In the data rows, the value 128 means zero.
Here are some points, one per row:
[145 112 101 173 165  99  32 163 119 127 156  97 191 138 123  78 148 126 184 125 180 125 209 134 129 102 173  77 120 123 129  16 142]
[ 63 147 122 196 108 170 138 115 111 129 183 165 147 134 199  93 108 157 155 152  67 115 103 135 170 159 179  99 110 196  98  98 189]
[158 105  66 116 169 162 170 117 219 102 118 222 164 130 140 125  88 115 103 171 166 140 122 161 102 137 151 115 101  99 153 111 105]
[ 98 206 111  94  93 126  86 145  53 236  80 172  99 184 145 135 119 189  24 140  83 133  83  77 121  98 138  92  54 183  74   7 138]
[ 94 148 141 164  62 186  68  77 106 115 129  96 182 167 136  63 177 154 146 143 109 135  61 131 113 115 154 167 110 182 128 152 104]
[130 166 122 149 245 199 189 143 135  21 188 163 101 107  57 127 185 163 190  43 169  78 125 191 255 123 222 183 218  73 182 228 139]
[193  99 132 105 156 111 132 123  96  48 138  63 118 150 140 120  96 115 186 134 109 130  64 107 171 121 116 153 145 158  99 167 128]
[163 104 146 154  70 118 108 161 176 167 117 159  84  92 169 151 123 184  89 121  72 112 119 109 144  99  89 113 157 118 115  99  43]
[188  49 155 154  87 160 183 177  78 183 145 120 163 123 123 171 109 114 176 122 161 144 121 128  87 168 140  71 104 169 161 124 109]
[ 22  98 130 106  98 109 116 141 117 111 120 101  96 164 105  89 204 109 124 118 141 134 137  70 131 127 110 146 155 107  88 103 122]
[103  59 132  82 166 176 122  89 170  93 104  34 110 106 121 180 108 132 144  64 136 140 102 132 191 150 144 104 105 128 147 157 121]
[ 98 164 139  71 138 186 118 143 121  84  93  98 200  80  95 101 124  72  98 122 157 111 161 154 140 150 129  90 103 159 138 102 162]
[184 136 114 200 116 109  91  79 121 161 131 220 218  90 160 176 128 146 117   0 127  97  28   8 182  94 160 103 150 164 100 127 136]
[141 104 133 121 188 143  92 126 117 121 117 127 159  97 122 145 127 166  52  86 162 128  94 153  93 106  85 150 104  98 113 114 148]
[148 139  72 124 163 219 185  84 136 121 151 107 162 105 113 141 110 130  97 121 175 117  95  74 254 108 167 128 160 111 164 164 124]
[ 86 120 146 121  83 168  98 105 100  91  59 138  81 174 108 161 161 144 143  57  86 162 138  66 191 149  72 168  99 100  87 123 208]
[112 129 118 136 170  48 158  95 133 127 143 126  63  96 171 177 113 179  58 171 178 129 105 156  95 119 163  90 163 178  92 157  47]
[129 152 152 106  43  47 156 208  54 123 181 165  85  98 115 106 161  93 164 183 112 157 216 118 119 154 155 104 163 152  98 141 137]
[101 141 178  84  66  82 210 115  65 115 211 136 134 113 161 102 161  81 130 114 157 127 146 139  78 157  78 188 117  77 128 107 192]
[172  95 188 160 195  76 170 100 183  75 100 173  74 168 126  80 161 121  89  40 157  51 226 113 157  96 116 127 105  54  78 108 105]
[ 57  90 139 162 150 233  81  52 125 124  63  76  75  93  94  27 106 148  92  46 102 116 106 187 186 227   0 200  76 172 107 178 126]
[118 163 175 124 127 130 154 120 121  81 141 134 103 157 127 146 114 119  91 149 193 120  90 184 147 131 102  64 135 127  83 111 101]
[118 126 157  94 119 137 111 119 109 157 121 159  89 128 159 108 151 160 121 190 133  80 117 136 141  99 104 109  19  93  77 137 183]
[124 170  97 138 117 174 109 144  73 131 154 136 155 163 163  89 142 119 135 180 114 145 162 112 107 164 166  91 149 190 180 158 139]
[ 55 137 142 153 135 167 146 102 147 190  94 159 145 150 143  95 114 153 151  59  58 173 101 146  91 178 121  96 174 174 144 148 131]
[157 189  92 159  73 139  23  75 140 218  59 166 174 193 101 192 115 255  39 170  68 200   0 134  83  52 201  78 128 255  84  11 128]
[ 59  43 100 169   0  64 157 181 114 138 114 137  26 143 115  90  89 157 156 127  88 197 182 174  38  90  58 181 109 135  77 174 142]
[205 179  74 108  70 119  57 119 112 179  88  63 145 230 173 163 161 222  33 160 108 187  76  84 101  78  86   0  75 151 144  29 180]
[200 119  10  70 176 138 133 113 155 192 200  57  87 172  79 107 153  70 176 152 193 112 175 164 100  40 207  74 123 137 126 146  48]
[103  91 146  86  81 102 164 125 114 151 167 105 193 149 138  87 129 124 119 128 119 151 129 112 112 122 185 123 110 134 113 149 153]
[125  53 185 122 110 141 122 142  84  84 152 166 117 171 149  95  65 150 139  57 124 109  82 145 152 169 122 128 160 168 158 164 215]
[132 131 169 146 186  89 173  59 137   0 189 111 170  99  75  95 172 127 149  89 141  56 125  87 219 172 164 167 148 111 195 221 138]
[109  87 181 147  93   5 130 179 130 149 128 199 103  98 166 112 148 131 209 162 134 119 161  92 112 116 115 179 183 131 153 152 196]
[104 153 166 142 105  97 149 161 166  79 105 115 142 155 103 186 141  88 129 160 169  99 108 129 141 111  94 117 104  59  98  41 136]
[247 151 117 118 230   0 231  84 118  60 158 155 245 102 217 144  87  96 198 113 167 106 129 112 135 255 253 160 197  93 130  79 122]
[174 183 130 205  81 115  57 131 127 160 237 105 108 114  42 194 145 120 149 217 176  92 235 143  26 133 217 126 143 111 165 148 150]
[ 15 136 115 133   0 161  99 150  91 139  61 146  69  70 157  65 123  92 132  80  73 150 165 118  50 139  85 194  99 147  65 237 182]
[ 99 103  99 168 173 159 149 163  66  94 192 109  81  66 119  98 115 149 100 165 168 141 139 131  73  56 133 122 174  84  79 127  85]
[ 94 124 180 146 164 148 161  59 129  83  73 148  92 131  93  96  57 185 136 123  95  94  78 172 196 154  95  97 103  44 113 142 103]
[171  37 125  79 120 143 146 122 210 139  71 126  79 112  98  73 134 130  93 176 121 113 117 104 198  91  80 161 117  41 145 203 107]
[143 148 170 125 149 209 166  66  94  75 101 219 135  37 203  33 203 170 155  67 119 199 102  71 176 101 113 127 133 198  56 129 135]
[161  54 110 140 122 146  82  84  69 181 102 107 147 152 196 208 182 120 138 130  87  66 123 127  97  78 176  85 126 169 114 117 104]
[170 149 129  97 145 139  98 145 124 102 173 104 172 115 199 227 190 109 116 116 117 171 154 187 150 155 125 117 142 128 177 168 111]
[ 68 150 136  56 169 188  89 131 110 146 135 152 148 133  84 153  76 179 121 140 140 137 180 160 123 128  76 116 151 211 120 127 150]
[ 82  87 169 143  96  84 163 121 172 167 109 103 151 120 172  93 147  91 112 179  20 114  95  50  98 102 128 117 134 168 135  49 166]
[142 139 122 141  98 138 134 114 113 166 148 121 133 122 106 137 114 153 171 146 118 158  87  81  77 180 179 148 121 122 167  97 125]
[133 117 117  91 165 212 133 126 147 110  59  88 136 129  49  87 152 106  75 121 104 137  66 169 137 135  46 152  40 143 127 137  94]
[106  39  85 142 126  37 137 174 106  95 190  99 124  74 101 138 171 147 171 185 214 122 153 101  26 147 130 145 164 130 130 120 120]
[141 129 191 116 181 125 159  88 159 156  86  74  95 145 178 114 102 140 125 152 157  98 158 126 145 193 131 162  92 115 105 120  95]
[113 175  80  80 174 208 124  89 169 149 135 130 129 133 108 146  77 140 148  73  93 142  72 124 210 108  73 129  71 194 186 122  96]
[172 109 185 146  84  67 181 147 115 182  94 167 100 128 117 119 144 104 101 196 135 153 107  47 132  96  98 111 136 151 144 146 127]
[134 139 151  89 167 129 157 119 131  98 167 174 169 118 104 129 113  72  96 135 153  92 154 150 140 125 149 166 151  96 132 167 119]
[130 152 132 114 134 191  66 101 142  86 153 102 147  77  92 147 145  70 114 149  66  96 118 193 117  85 101 155 167 137 131  89 110]
[194 165  83 132 176 117  76 126 120 145  75 161  82 150 110 181 145  71 160 162  87 192 149 127 116 123 148 141 118 106 148 133 100]
[128 135 115 131 181  89 135 135 120 216 117  87 143 175  82  79 173  88 158 159 128  75 106 132  83 108 128 128 109 119 139 156 119]
[ 76 154 163 138 126 156 139 108 153 121  72 117  90 117 110 140  97 131 142 170  85 183 143 177 121 154  85 106 140 100 171 145  67]
[170 163 129 146 112  78 140 198 126 133 119 104 130  99 108  98 150 114 109  73 156 158 125 142 164 165 157 161  93 171 140  68  77]
[152 135 119 153 160 172  95 160 136 122 113 103 128 100 146 172  96  37  62 152 132 134 128 113  91 131 217  84 154 177 123 132 128]
[105 119 103 122 109 114 124 210 197 130  83 149 112  83  79 157 162  96 111  88 126 138 112 162 124 142 151 118 147 176 178 160 159]
[146 152 165 109  99 130 138 190 106 145 112 127 104 154 145 182 174  96 134 127 152 134 125 191 138 190 152 178 129 118  66 150 100]
[211  51  52 149 242  60 121 101 116 194 140  89 164 102 139 201  70 136 134 110 249  96 155 118 168 204  93  45 156 158 175  88  46]
[134 115  72  86 243  96  88 120 112 164 143  62 204 111  47 134 155 118  90 183  77 129 183 167 141 112 110  74 135  88 154 145  65]
[104 134 116 171  97  88 122 124 173 126 101 124 102 142 152 150 102 112 126 121 113 166  91 101 116 156 115 127  81 118 174 109 112]
[104 155 109 106 144 189 109 168 141 120 176  90 124 113 118  90 117  53 152 130 131  90 120 119 135  59 117 128 102 128 195 146 142]
[144 122 130 165 130 115 103  86 129 136 100 171 132 131 152 148 152 107 115 184 155 159 108 175 127  95 127 175 111  58 118  64 219]
[200 153 131 134 138 133  92 176 137 150 121 123 134  95 135 172 125 138 159 169 117  73 190  79 112 116 107 162 140 133 129 116 145]
[170 150 117  94 145 146 142  80 132  93 200  42  96 159  26  92 134  67 224 126 144 128 213 147  88 145 135  96 206 147 119 147 100]
[127 192  98 108  96  52 137 190 114 231  99 119 131 199 147 134  77 144 160  84 131 127 176 123  99 127 119 143 143 100 144 151 191]
[ 63 173 216 163  91 121 117 162 130  97 146 164 123 167 186  90 100 112 173 137  86 180  95 105  79 147  91 204 145  18  91 176 186]
[ 59 139 167 120 147 118  96 124 125 160 146 119 168  76 210 109 107 168 138 121 163 129 132 128 118  40 151 161 104 134 191 153 206]
[141  95  77  50 156 161 163 136 106  84 107 180 108 156 120 159 145 129 134 155 165 143 180 155  90 103 127 112 200 130 114 131 112]
[166 143 150 131 124 143 148 200 209 104  99 145  75 141 131 149  94 135 116 122 136  80 122  67 104 152 126 100  57   8 167  97  77]
[115  89 174 135  97 122 132 131 129 114 171 127 126 171 106 122 103 137 161  86  49 131 158 126 112 215 105 164 104 111 103 129 203]
[110 151 127 118 122 133 131 137 146 160 163 135 115 155 118 114 125  99  87 100 103  96 118 111 133 138  99  37 165 109 137 120  70]
[109 139 100 153  67  64 111 171 141  96 131 167 156 120 208 166  78  88  59 141 153 117 189 163 156  74  83 206 134  57 105 151  22]
[118 135  48 120 132  87 200 101 156 103 103 139 161 108 110 152  62 178 116 146  73 170 106 168 141  81 128 146 159  98 157 137 102]
[123 173 122 161  56 165 139 108 169 110 133 115 133 131 125 150 120 207 173 112 178 115 135 150  95 115 129 197 128 120  82 106 194]
These points spread out most along one direction. Take the direction at right angles to it along which they spread out most. Then take the direction at right angles to both along which they spread out most. Go by this last direction. How many in every 100 of the points above lie lower along it than each point below? Answers are rounded to whole numbers. More than half of the points above lie lower than the first one.
[166 143 150 131 124 143 148 200 209 104  99 145  75 141 131 149  94 135 116 122 136  80 122  67 104 152 126 100  57   8 167  97  77] 52
[170 150 117  94 145 146 142  80 132  93 200  42  96 159  26  92 134  67 224 126 144 128 213 147  88 145 135  96 206 147 119 147 100] 73
[ 98 206 111  94  93 126  86 145  53 236  80 172  99 184 145 135 119 189  24 140  83 133  83  77 121  98 138  92  54 183  74   7 138] 32
[141 104 133 121 188 143  92 126 117 121 117 127 159  97 122 145 127 166  52  86 162 128  94 153  93 106  85 150 104  98 113 114 148] 13
[109 139 100 153  67  64 111 171 141  96 131 167 156 120 208 166  78  88  59 141 153 117 189 163 156  74  83 206 134  57 105 151  22] 87
[118 126 157  94 119 137 111 119 109 157 121 159  89 128 159 108 151 160 121 190 133  80 117 136 141  99 104 109  19  93  77 137 183] 56
[170 163 129 146 112  78 140 198 126 133 119 104 130  99 108  98 150 114 109  73 156 158 125 142 164 165 157 161  93 171 140  68  77] 53
[106  39  85 142 126  37 137 174 106  95 190  99 124  74 101 138 171 147 171 185 214 122 153 101  26 147 130 145 164 130 130 120 120] 94
[113 175  80  80 174 208 124  89 169 149 135 130 129 133 108 146  77 140 148  73  93 142  72 124 210 108  73 129  71 194 186 122  96] 0
[144 122 130 165 130 115 103  86 129 136 100 171 132 131 152 148 152 107 115 184 155 159 108 175 127  95 127 175 111  58 118  64 219] 68
[125  53 185 122 110 141 122 142  84  84 152 166 117 171 149  95  65 150 139  57 124 109  82 145 152 169 122 128 160 168 158 164 215] 40
[211  51  52 149 242  60 121 101 116 194 140  89 164 102 139 201  70 136 134 110 249  96 155 118 168 204  93  45 156 158 175  88  46] 16
[103  59 132  82 166 176 122  89 170  93 104  34 110 106 121 180 108 132 144  64 136 140 102 132 191 150 144 104 105 128 147 157 121] 5
